[[ 0.45  1.30 -1.18 -0.90  1.33  3.63  1.86  0.52]
 [ 0.95  0.51  3.17  1.54 -1.23  5.11  0.27  1.82]
 [-0.36  0.26  3.31  0.85 -0.33  2.13  0.58  1.03]
 [-0.73 -0.95 -4.38 -1.48 -0.04 -5.97  0.51  2.52]
 [-0.42 -0.62  0.92 -1.90 -0.86  1.79 -0.15 -0.49]
 [ 0.87 -0.09 -2.68 -1.12  2.18 -0.42  1.46  2.96]
 [ 0.59  1.07  2.61 -1.75 -0.28 -0.42  0.03  0.49]
 [-0.14  0.36  0.33 -1.04  0.18  0.93 -1.00 -0.57]
 [ 0.77 -0.54 -1.75 -0.18 -0.12 -3.62  3.11 -0.43]
 [ 1.11 -0.37  0.27 -0.37 -1.96 -3.60 -0.97  0.77]
 [ 0.14  0.80 -0.74  0.39 -1.61  0.12  0.63 -0.21]
 [-0.25 -0.38  2.58 -2.16 -1.19 -2.20 -0.58  1.40]]
|
[[ 1.86  0.52  0.45  1.30 -1.18 -0.90  1.33  3.63]
 [ 0.27  1.82  0.95  0.51  3.17  1.54 -1.23  5.11]
 [ 0.58  1.03 -0.36  0.26  3.31  0.85 -0.33  2.13]
 [ 0.51  2.52 -0.73 -0.95 -4.38 -1.48 -0.04 -5.97]
 [-0.15 -0.49 -0.42 -0.62  0.92 -1.90 -0.86  1.79]
 [ 1.46  2.96  0.87 -0.09 -2.68 -1.12  2.18 -0.42]
 [ 0.03  0.49  0.59  1.07  2.61 -1.75 -0.28 -0.42]
 [-1.00 -0.57 -0.14  0.36  0.33 -1.04  0.18  0.93]
 [ 3.11 -0.43  0.77 -0.54 -1.75 -0.18 -0.12 -3.62]
 [-0.97  0.77  1.11 -0.37  0.27 -0.37 -1.96 -3.60]
 [ 0.63 -0.21  0.14  0.80 -0.74  0.39 -1.61  0.12]
 [-0.58  1.40 -0.25 -0.38  2.58 -2.16 -1.19 -2.20]]

[[-1.45 -0.04 -3.13  0.16  1.34 -1.92]
 [ 6.38  3.67 -0.11  1.13 -0.36 -0.39]
 [-0.68  5.23  1.76 -0.26 -0.16 -0.27]
 [ 3.07  6.75  0.75 -1.30  1.66 -3.49]]
|
[[ 1.34 -1.92 -1.45 -0.04 -3.13  0.16]
 [-0.36 -0.39  6.38  3.67 -0.11  1.13]
 [-0.16 -0.27 -0.68  5.23  1.76 -0.26]
 [ 1.66 -3.49  3.07  6.75  0.75 -1.30]]

[[-1.55  0.42 -1.24 -2.32  5.24 -7.09  3.42 -2.45  5.21 -2.19]
 [-2.55  0.38  0.86 -2.24  6.65 -6.80  2.30 -1.95  5.91 -2.78]
 [-3.07  0.60  1.15 -2.38  7.17 -6.79  2.21 -1.43  6.73 -3.29]
 [-5.34  0.16  2.17  0.48  2.61 -1.70  1.63  3.54  4.79 -1.87]
 [-3.44 -0.27  1.32  0.20  1.44 -4.56  2.22  1.22  0.04 -0.50]]
|
[[ 5.21 -2.19 -1.55  0.42 -1.24 -2.32  5.24 -7.09  3.42 -2.45]
 [ 5.91 -2.78 -2.55  0.38  0.86 -2.24  6.65 -6.80  2.30 -1.95]
 [ 6.73 -3.29 -3.07  0.60  1.15 -2.38  7.17 -6.79  2.21 -1.43]
 [ 4.79 -1.87 -5.34  0.16  2.17  0.48  2.61 -1.70  1.63  3.54]
 [ 0.04 -0.50 -3.44 -0.27  1.32  0.20  1.44 -4.56  2.22  1.22]]

[[ 3.37  4.56  1.62  5.08 -5.10  2.81]
 [ 1.78  0.89  4.72  3.19 -6.92  5.40]
 [ 3.37  3.34  1.62  5.56 -5.10  2.81]
 [ 2.84 -2.78 -1.48  4.61 -4.49  3.67]]
|
[[-5.10  2.81  3.37  4.56  1.62  5.08]
 [-6.92  5.40  1.78  0.89  4.72  3.19]
 [-5.10  2.81  3.37  3.34  1.62  5.56]
 [-4.49  3.67  2.84 -2.78 -1.48  4.61]]

[[-0.43 -0.32 -1.07 -3.36  0.66 -0.03 -4.64 -1.28 -2.11 -5.56]
 [-3.57 -0.89 -1.93 -1.57 -5.41 -1.04 -4.17 -2.36 -2.13 -0.93]
 [-4.12 -4.76 -3.82 -6.40  1.78 -4.29 -4.61 -6.45  0.35 -6.95]]
|
[[-2.11 -5.56 -0.43 -0.32 -1.07 -3.36  0.66 -0.03 -4.64 -1.28]
 [-2.13 -0.93 -3.57 -0.89 -1.93 -1.57 -5.41 -1.04 -4.17 -2.36]
 [ 0.35 -6.95 -4.12 -4.76 -3.82 -6.40  1.78 -4.29 -4.61 -6.45]]

[[-3.22 -5.06 -4.61  0.32  1.14  2.45 -1.83 -3.60  0.03  7.21 -4.39]
 [ 0.52  0.86  1.87 -0.04 -3.38  5.42  0.81 -6.65 -1.04  2.14  6.03]
 [-0.17 -0.82 -0.16  0.33 -0.91  0.07 -0.47  0.06 -0.75 -0.76 -0.36]
 [-1.25  0.13  0.44  0.63  0.00 -0.09  0.02  0.59  1.20  0.48  0.04]]
|
[[ 7.21 -4.39 -3.22 -5.06 -4.61  0.32  1.14  2.45 -1.83 -3.60  0.03]
 [ 2.14  6.03  0.52  0.86  1.87 -0.04 -3.38  5.42  0.81 -6.65 -1.04]
 [-0.76 -0.36 -0.17 -0.82 -0.16  0.33 -0.91  0.07 -0.47  0.06 -0.75]
 [ 0.48  0.04 -1.25  0.13  0.44  0.63  0.00 -0.09  0.02  0.59  1.20]]

[[-3.97 -4.80  1.38 -3.46 -2.87  0.88 -3.39  1.61 -3.08]
 [ 0.29  1.37  1.01  0.46  2.04  2.51  3.02  2.06  0.47]
 [-6.96 -0.33  1.37  2.19 -4.28  4.29  1.18  2.59 -5.96]
 [-0.71 -2.35 -1.18 -1.65 -2.95 -2.89 -3.03 -1.85 -1.59]
 [ 0.89 -2.24 -0.17 -0.93 -3.51 -3.54 -3.89 -1.37 -0.72]
 [-1.31 -2.59  1.86 -1.26 -2.12  0.57 -1.93  1.60 -1.52]
 [ 3.08 -3.73 -3.21 -4.96 -0.03 -6.65 -4.91 -4.83  1.81]
 [-0.10  0.33  0.04  0.17  0.51  0.57  0.68  0.48 -0.05]
 [ 1.79  3.33 -6.89  0.17  1.04 -5.70  0.36 -6.78  1.77]]
|
[[ 1.61 -3.08 -3.97 -4.80  1.38 -3.46 -2.87  0.88 -3.39]
 [ 2.06  0.47  0.29  1.37  1.01  0.46  2.04  2.51  3.02]
 [ 2.59 -5.96 -6.96 -0.33  1.37  2.19 -4.28  4.29  1.18]
 [-1.85 -1.59 -0.71 -2.35 -1.18 -1.65 -2.95 -2.89 -3.03]
 [-1.37 -0.72  0.89 -2.24 -0.17 -0.93 -3.51 -3.54 -3.89]
 [ 1.60 -1.52 -1.31 -2.59  1.86 -1.26 -2.12  0.57 -1.93]
 [-4.83  1.81  3.08 -3.73 -3.21 -4.96 -0.03 -6.65 -4.91]
 [ 0.48 -0.05 -0.10  0.33  0.04  0.17  0.51  0.57  0.68]
 [-6.78  1.77  1.79  3.33 -6.89  0.17  1.04 -5.70  0.36]]
